Each row has a name. After each piece below comes the name of the row it's from. Each question is about the rows just above it.

[-13.8  21.1 -33.8  -0.7 -50.2  34.4  -7.6  31.6 -46.2 -20.3  -4.2   4.1
   9.9 -41.7 -40.3 -39.5 -26.2  13.0 -44.0 -27.0  -4.3  16.8  -3.0 -22.2
  -0.7  22.2 -20.5 -12.4  78.2  31.9  38.8  16.6   7.0 -50.2   1.9  44.3
  12.5 -23.8 -37.7 -27.0  17.4  -2.3 -18.8  -2.8   0.5 -26.7  48.5 -12.1]  Z403
[-34.5 -50.2 -20.3  34.4  -7.6 -46.2  -0.7  31.6 -33.8  21.1   6.6 -33.5
   9.7  91.9  25.8  29.2  35.0 -44.5  -2.6  18.8  19.8 -21.8  28.2  -7.6
   2.0   5.7  31.2  51.2 -79.5 -60.5 -58.8   4.2  26.9  59.0 -22.3 -14.3
 -19.8  38.4   7.4  14.3 -10.4  25.1  -7.0   8.2 -16.7  19.2 -45.4  12.1]  Z714
[-40.1  23.5  28.3   0.4  20.3  14.9   6.4 -23.3 -49.3 -21.6   2.2 -27.9
  13.3  61.3   2.2   0.9  16.9 -33.2 -24.0   4.7  15.9 -13.0  28.8 -14.5
   1.4  19.3  17.6  41.7 -26.1 -36.5 -33.0  15.7  27.7  22.9 -18.5  14.0
 -11.8  23.2 -12.2  -4.9  -3.2  20.9 -17.5  11.9 -18.0   5.8 -15.7   6.6]  Z878
[ 35.8 -12.1 -32.7   4.6 -36.8  -6.1  -9.3  32.9  28.4  14.5  -3.2  27.2
 -10.4 -74.4 -16.5 -16.0 -25.4  37.3   6.7 -16.8 -13.6  21.1 -33.8  -0.7
  -1.9 -11.4 -24.1 -43.7  51.6  49.5  43.4 -11.8 -24.4 -35.4  19.3   0.6
  18.2 -34.7  -0.4  -2.8  10.2 -20.7  10.4 -16.2  19.5 -18.9  32.6  -9.4]  Z177
[-13.6  21.1 -33.8  -0.7] is in which row?
Z177
q: [ -4.2   4.1   9.9 -41.7 -40.3 -39.5 -26.2  13.0 -44.0 -27.0]
Z403
The row with [ 21.1 -33.8  -0.7 -50.2  34.4  -7.6  31.6 -46.2 -20.3] is
Z403
q: [-12.2  -4.9]
Z878
Which row holds [-16.2  19.5]?
Z177
The row with [-33.2 -24.0   4.7  15.9 -13.0] is
Z878
q: [-16.0 -25.4  37.3   6.7 -16.8 -13.6]
Z177

[ 60.0 -28.8   5.8   3.0 -41.6]  Z404
[ 60.0   5.8 -28.8  25.2 -28.1]  Z194
[-27.6   6.6  13.6  16.2  34.9]  Z616
[-11.7  -0.2  -1.0  14.1  77.2]  Z123
[ 4.2 -1.0 -0.2 11.5  5.2]  Z863
q: [-1.0 -0.2]
Z863
Where do [ 60.0   5.8 -28.8] appear?
Z194
q: [  5.8   3.0 -41.6]
Z404
q: [  5.8 -28.8]
Z194

[ 10.4  40.8  18.8  36.1 -16.3  36.5   6.8  -7.6  -6.4  16.0]  Z114
[-23.5 -10.1  34.5 -31.9  75.5   7.2 -29.0 -11.5   6.7   9.7]  Z541
[-23.2 -27.2   4.3 -35.4 -26.9 -32.5  53.5  33.5   0.7  -4.3]  Z497
[-19.0 -28.9  15.5 -46.4  19.1 -41.8  -5.8  15.8  37.0  -7.7]  Z743
[ 44.9 -11.7 -14.2  12.0  75.5   7.2  33.5  53.5   8.7  -6.7]  Z186
q: [ 44.9 -11.7 -14.2  12.0  75.5   7.2  33.5  53.5   8.7  -6.7]
Z186
Where do [33.5 53.5] appear?
Z186
q: [-31.9  75.5   7.2 -29.0 -11.5   6.7   9.7]
Z541
q: [ 75.5   7.2 -29.0 -11.5]
Z541
The row with [-26.9 -32.5  53.5  33.5   0.7] is
Z497
Where do [-19.0 -28.9  15.5 -46.4  19.1] appear?
Z743
q: [-19.0 -28.9  15.5 -46.4  19.1 -41.8  -5.8]
Z743

[-17.8   0.1  22.8  74.8 -67.0  90.0 -31.7 -47.9 -44.2 -35.5 -39.9 -18.9
 -27.3]  Z269
[-57.9  -0.4  61.5 -20.7  25.5  34.0 -34.9 -32.7   5.1 -36.6  59.6 -22.7
 -46.7]  Z406
[-53.3   0.0 -31.3  -3.4 -35.2  23.4  -7.2   8.0 -42.6  43.7 -21.7 -15.7
  26.0]  Z677
[-31.2 -27.9 -65.5  -3.7  -9.0 -27.9 -65.5 -13.0  30.3 -35.4 -59.7  52.0
 -21.5]  Z283
[ 35.9   0.3 -61.9 -31.3 -27.9 -65.5 -13.0  -9.0 -69.3  -8.3  -8.9  -2.6
 -36.6]  Z592
[-38.7   0.0  28.7   2.0  27.3  -6.7  -6.8  41.2 -46.5  48.1  64.6 -46.6
  28.6]  Z253
[ -0.4  61.5 -20.7] is in which row?
Z406
q: [-59.7  52.0]
Z283
q: [-31.3 -27.9 -65.5]
Z592
q: [-27.9 -65.5 -13.0  -9.0]
Z592
q: [ -6.7  -6.8  41.2 -46.5  48.1]
Z253
Where do [ -9.0 -69.3  -8.3  -8.9] appear?
Z592

[  1.6 -31.2 -29.4   5.4 -39.0   8.9  21.8  -2.3  -4.7   2.5   7.5  34.5
 -21.0  25.4  34.0  12.3  10.6  33.5   0.3  12.5   5.1  -9.0  18.0  -0.8
  16.3  11.9   3.6   1.8 -24.7  25.9  -0.7  -6.4  11.7   5.1  -4.7 -12.7
  12.6   8.1  19.8  -8.2  -3.7  -9.1   8.6  -1.4  10.0  21.4]  Z399
[-67.6   0.8  -6.6  32.3   2.0 -39.9   1.6 -32.4 -54.0 -74.1 -30.5 -62.3
 -72.8  41.0  34.6  15.0  18.9  56.4 -52.6   3.9  -6.5 -22.7 -31.7 -14.3
   5.8  17.6  -7.1 -44.6 -61.9 -27.7   3.2 -67.6   0.8  -6.5  32.3   2.0
 -39.9   8.1  19.8  -8.2  -3.7  -9.1   8.6  -1.4  10.0  21.4]  Z112
[-55.4 -89.5 -91.2  43.4 -62.3 -30.5 -32.3  40.9 -17.9 -59.2 -54.9 -12.3
 -72.8  41.0  34.6  15.0  18.9  56.4 -52.6   3.9  -6.5 -22.7 -31.7 -14.3
   5.8  17.6  -7.1 -44.6 -61.9 -27.7   3.2 -67.6   0.8  -6.5  32.3   2.0
 -39.9   1.6 -32.4 -54.0 -74.1 -88.3 -43.3 -27.5  17.1   9.5]  Z183
q: [-91.2  43.4 -62.3 -30.5 -32.3  40.9 -17.9 -59.2 -54.9 -12.3]
Z183
Where do [-67.6   0.8  -6.6  32.3   2.0 -39.9   1.6 -32.4 -54.0 -74.1 -30.5 -62.3
 -72.8  41.0  34.6  15.0  18.9  56.4 -52.6   3.9  -6.5 -22.7 -31.7 -14.3
   5.8  17.6  -7.1 -44.6 -61.9 -27.7   3.2 -67.6   0.8  -6.5  32.3   2.0
 -39.9   8.1  19.8  -8.2  -3.7  -9.1   8.6  -1.4  10.0  21.4] appear?
Z112
q: [  2.0 -39.9   1.6 -32.4 -54.0 -74.1 -30.5 -62.3 -72.8]
Z112
q: [-67.6   0.8  -6.5  32.3   2.0 -39.9   1.6 -32.4 -54.0 -74.1]
Z183
q: [ -6.4  11.7   5.1  -4.7 -12.7]
Z399

[ -3.9 -20.9 -31.9  46.5 -30.8  -5.2  -2.5   8.9 -47.4 -34.4 -14.8  -0.8
 -48.1  41.0  13.2 -72.3  14.9   2.4  25.7  13.0  10.9  41.9  22.5 -24.5
  13.1  20.5  13.8  -3.0  -8.0 -45.7  75.0 -16.5  21.0 -12.0  -4.1  50.4
   5.2   0.8  -5.6  41.0 -25.8   7.0 -11.7 -17.5  -2.8   6.4  19.3] = Z402
[  9.9 -75.2 -25.0  18.5  45.8  14.9 -40.7 -66.4  -5.4  13.9  16.4  -1.0
  48.1 -11.4  40.9  33.3 -19.6  -5.8  32.0  12.1 -47.8 -22.0  -2.8  -6.6
  14.0  40.7  43.9 -16.1 -23.8 -44.9  -4.3   3.8   2.2  -2.7  37.9  31.3
 -25.4  61.9 -24.7  -6.8  -8.7 -11.3 -41.3 -11.4   9.5  15.0   3.4] = Z508
[ 10.1 -72.6 -25.9  19.3  42.2  14.5 -39.2 -63.9  -2.3  13.7  15.9  -1.2
  44.8 -10.4  40.5  29.9 -18.9  -4.5  32.7  11.9 -46.2 -19.0  -1.9  -6.6
  14.6  40.9  42.3 -15.9 -23.7 -44.6  -1.5   3.9   2.5  -3.1  36.9  32.0
 -23.9  60.2 -24.2  -5.2  -9.3 -10.9 -39.9 -11.2   9.0  14.6   3.6] = Z951
[ 18.3 -28.9  43.0   1.3 -26.3  -0.6  -8.7 -25.8 -47.4 -34.4 -39.9  -4.2
 -44.7   0.7  24.1   4.2   0.4 -15.0 -15.7 -20.2 -10.8  24.3   7.9  11.2
 -20.3  -7.0  -4.6 -11.3  46.3 -41.7 -12.8  36.4  28.3 -23.9 -10.6  -8.0
 -26.4  30.4  -5.5 -13.8 -24.8  11.1  11.6 -46.0  22.2  -5.6  11.3] = Z555
[ 14.1 -29.7 -10.9  24.4  -3.1  21.5  25.0 -14.8 -33.5  15.0   0.8 -26.7
  11.1 -10.7 -10.3 -25.0  14.8  31.0   4.6  39.7 -40.7  -7.6 -62.6  -5.7
  13.7  -6.5 -10.8   7.5  -4.1 -44.0   0.5  12.6   5.6  11.2  39.1 -25.1
  19.5 -18.1  -4.6  -1.4 -20.4 -38.8 -12.1   2.5 -24.0 -36.4 -56.5] = Z761
[-33.1  25.9   1.3   5.7 -28.4  -5.0  22.7  24.7 -21.8  52.8  34.1 -16.2
 -12.0  46.1 -14.5 -25.1  40.8 -17.2  35.8  30.2  -1.2  10.9   6.5 -28.8
  28.5 -34.7  45.6  17.9  76.3  17.0  21.7  -6.8  -7.2  22.3 -14.7  37.2
   5.8  -0.3  11.2  -5.1 -35.5 -36.8  -8.6  19.9  10.7  26.4  29.7] = Z494
[ 30.5 -80.4 -14.3   8.7 -16.1 -29.7  10.9 -33.4 -22.4  -7.2  10.5 -28.7
  -0.2  -8.6  -4.6   7.2 -38.0  29.6   7.4  57.8 -22.4 -28.5 -29.4   8.1
   5.4  40.0 -10.3 -25.6   5.5 -60.5  12.7  14.1  -8.6 -16.9  30.8  49.7
  -4.2  -5.5   6.2 -24.0 -17.0 -47.9 -29.1  17.1  -3.3  -6.7 -47.3] = Z21
[ 17.6 -10.4 -13.8  28.8  30.0  16.4 -14.4 -28.4 -13.1  -2.9   3.6 -12.2
  21.6 -17.2   4.9 -22.1  22.4  -9.1  16.6  13.5 -39.3  -7.8 -14.6 -14.6
  13.3   2.7  -0.3   2.5  -5.2 -28.8  10.0  34.4   6.3  17.8  20.3 -13.3
  17.2   9.9 -13.1  -4.5 -25.2 -29.7 -35.3   5.9 -17.0  -9.9  -5.0] = Z750
[ 42.7   8.9  -9.4  32.1  57.2  -3.9 -43.7 -40.3  -3.8 -47.1  -3.9  -8.5
  19.5 -39.8   2.9 -31.3  23.7 -38.6  13.6  -1.9 -37.9 -17.5  20.6 -14.6
   5.9  16.0 -25.9  -9.0  -7.8 -24.3  22.8  78.1   8.3  20.3   1.2 -12.0
  28.2  10.8 -13.4 -19.8 -34.3 -35.0 -62.4  21.5 -22.8  -1.4  22.3] = Z722
[ 27.4 -65.8 -14.8  15.4 -16.6 -16.7  18.1 -24.5 -22.4  -2.5   5.4 -30.2
  -1.5  -8.8  -8.8  -8.5 -23.2  34.3   4.7  54.9 -25.2 -21.4 -41.6   4.1
   7.5  26.9 -16.3 -17.2   0.7 -58.8  13.8  14.1  -3.6 -10.4  33.4  27.9
   6.2 -15.9   5.0 -16.1  -9.3 -10.9 -11.2 -39.9 -12.0 -18.5 -54.4] = Z707
q: [ -9.3 -10.9 -39.9 -11.2]
Z951
The row with [ 18.3 -28.9  43.0   1.3 -26.3  -0.6  -8.7 -25.8 -47.4 -34.4 -39.9  -4.2
 -44.7   0.7  24.1   4.2   0.4 -15.0 -15.7 -20.2 -10.8  24.3   7.9  11.2
 -20.3  -7.0  -4.6 -11.3  46.3 -41.7 -12.8  36.4  28.3 -23.9 -10.6  -8.0
 -26.4  30.4  -5.5 -13.8 -24.8  11.1  11.6 -46.0  22.2  -5.6  11.3] is
Z555
q: [-46.2 -19.0  -1.9  -6.6  14.6  40.9  42.3]
Z951
q: [-8.6 19.9]
Z494
Which row holds [-16.1  -9.3 -10.9 -11.2 -39.9 -12.0 -18.5]?
Z707

[ -0.6  32.5  32.4 -75.7  12.2   6.4   4.1  25.4  33.9   7.9 -47.8 -55.2
  -8.2  13.9 -35.5  21.1 -16.8   3.1 -14.2   8.7  -2.8] : Z443
[ -0.6  -3.6  -0.3   5.7  -0.1  -3.0  -4.6  -1.2   1.8   3.7   6.2 -63.1
 -11.4  16.6 -43.3  27.6 -17.5   8.6 -13.1   6.8   3.2] : Z875
[  3.3   3.3 -46.2  -9.4   2.4  -5.5   3.6   9.2   1.3   0.3 -13.4 -10.7
   0.5   6.9  -2.7   1.1  -6.0  -3.0 -18.1  -4.6   0.5] : Z994
[ -5.8  -4.3 -14.7   5.1  -0.6  -8.4  -5.4  -0.7  -3.6  -0.3   5.7  -0.1
  -3.0  -4.6  -1.2   1.8   3.7   6.2  -9.0   3.2   2.7] : Z838
[ -0.6  -8.3  50.9   5.9  -3.4  -3.4 -18.6   9.4  -6.4   1.5  13.8 -18.8
 -10.4 -13.5   5.7  -2.3   3.3  15.1  13.2  13.4   3.4] : Z552
[  1.6  -5.8  -3.1   1.1  19.6  -6.6 -12.8   1.0 -10.9  -7.7  -2.5  -6.8
 -15.4 -11.8 -37.5  21.0  26.6  30.1 -16.4   5.7  15.0] : Z866
[  3.0   1.1  14.2  -7.0   3.7  -5.0   3.1  11.7  -1.8  -0.5 -14.2 -12.8
  -0.3   7.1  -2.3   0.5  -5.3  -2.1 -17.8  -5.7   1.9] : Z164
[-30.3 -15.0 -26.7  -4.1   6.8  -0.7 -34.9  10.1 -13.9  -2.2   5.1 -28.7
 -27.8 -21.5 -41.9  32.1  23.7  49.8  15.8  20.3  24.9] : Z309
[-21.2  -6.8  -8.3  13.1  22.0   3.6 -12.4  36.3 -18.2  -7.7  -0.3 -45.0
 -11.8 -10.4  17.5 -24.3   6.6   8.7   6.6   4.1  -2.4] : Z531
q: [-0.7 -3.6 -0.3  5.7 -0.1 -3.0 -4.6 -1.2  1.8  3.7  6.2]
Z838
[ -5.8  -4.3 -14.7   5.1  -0.6  -8.4  -5.4  -0.7  -3.6  -0.3   5.7  -0.1
  -3.0  -4.6  -1.2   1.8   3.7   6.2  -9.0   3.2   2.7] is in which row?
Z838
The row with [ 17.5 -24.3   6.6   8.7   6.6   4.1] is
Z531
Which row holds [-0.6 -8.4]?
Z838
q: [ -0.1  -3.0  -4.6  -1.2   1.8   3.7   6.2 -63.1 -11.4]
Z875
q: [-12.8   1.0 -10.9  -7.7  -2.5  -6.8 -15.4 -11.8 -37.5  21.0  26.6]
Z866

[88.0  3.4 44.2 -4.9] : Z624
[  3.1  44.2   9.0 -16.5] : Z310
[-24.4   3.4  44.2 -39.8] : Z729
Where do [ 44.2 -39.8] appear?
Z729
[88.0  3.4 44.2] is in which row?
Z624
Where do [88.0  3.4 44.2 -4.9] appear?
Z624
The row with [  9.0 -16.5] is
Z310
q: [ 3.1 44.2  9.0]
Z310

[ 0.1  0.5  0.5  0.1 -0.1  0.7  0.4] = Z870
[-29.3 -27.3  27.6 -41.3  10.9  -0.5  64.7] = Z343
[-63.6  67.8  34.7  39.5 -35.6 -10.5  18.7] = Z893
[-14.1 -40.0  48.9 -16.0 -32.1 -20.4 -21.5] = Z833
[-7.3 36.0 53.3 -5.2 18.5 49.2 61.7] = Z523
[-16.7  20.9 -16.0  12.4  26.0 -52.9 -47.2] = Z124
[-36.1 -40.0  48.9 -16.0 -32.1 -20.4 -21.5] = Z980
[ 43.3 -55.6 -27.7 -19.2 -68.0  33.3  50.8] = Z867
[  2.8 -49.9  59.6   6.1   1.5  -8.5 -66.0] = Z153
[-33.8 -78.3  12.4 -16.0  26.0 -52.9   9.3] = Z849
[ -0.7  57.7  49.5  35.2 -50.1   8.1 -38.6] = Z757
Where do [ 12.4 -16.0  26.0 -52.9] appear?
Z849
q: [ 0.1 -0.1  0.7]
Z870
q: [-63.6  67.8]
Z893
q: [-36.1 -40.0  48.9 -16.0]
Z980
q: [ 12.4 -16.0  26.0]
Z849

[  3.8  -2.7  36.2 -22.7  54.0  30.5   7.7  -0.2 -34.2  -9.6 -33.1] = Z929
[ 54.0  -2.7   3.8 -22.7  36.2 -10.1 -26.2 -34.6  39.5  27.6   1.5] = Z663
[ 20.3  -1.9  46.9  16.4 -61.7  33.0  13.2   9.9  32.9 -32.3  13.7] = Z829
[  4.0 -52.6  -6.7 -34.4 -43.1  -2.7   6.3 -19.0  10.2  -6.6 -18.4] = Z293
[-88.8 -19.2  16.6 -12.7  35.7 -20.8 -95.5  35.2  15.0   5.5  -0.1] = Z244
[-51.6 -35.3 -42.6 -23.5   0.1  11.0  -8.2  -6.3 -26.5 -17.2  20.8] = Z381
[  2.0 -35.3 -28.4  36.1 -46.0  -2.7   6.3   0.9 -11.0   3.6 -10.8] = Z999
[-12.9 -12.7  19.8  -3.1 -32.6   3.4 -12.7 -31.3   9.5  29.7  24.0] = Z488
q: [  2.0 -35.3 -28.4  36.1 -46.0  -2.7   6.3   0.9 -11.0   3.6 -10.8]
Z999
The row with [  3.8  -2.7  36.2 -22.7  54.0] is
Z929

[ 15.1  -7.3 -24.7  21.8 -41.1 -34.9 -21.4]  Z905
[ -7.6  95.6  24.1 -21.6 -41.1  10.4  28.3]  Z631
[-47.9  -7.6  95.6  24.1 -21.4 -41.1 -34.9]  Z184
[-47.9  -7.6  95.6  21.8 -21.4 -41.1 -34.9]  Z210
The row with [ 21.8 -21.4 -41.1] is
Z210
Where do [ 95.6  24.1 -21.6 -41.1  10.4  28.3] appear?
Z631
Which row holds [ -7.6  95.6  24.1 -21.4 -41.1]?
Z184
[ 21.8 -21.4 -41.1 -34.9] is in which row?
Z210
[ -7.6  95.6  21.8 -21.4 -41.1] is in which row?
Z210
The row with [-47.9  -7.6  95.6  21.8 -21.4 -41.1 -34.9] is
Z210
q: [ 21.8 -41.1]
Z905

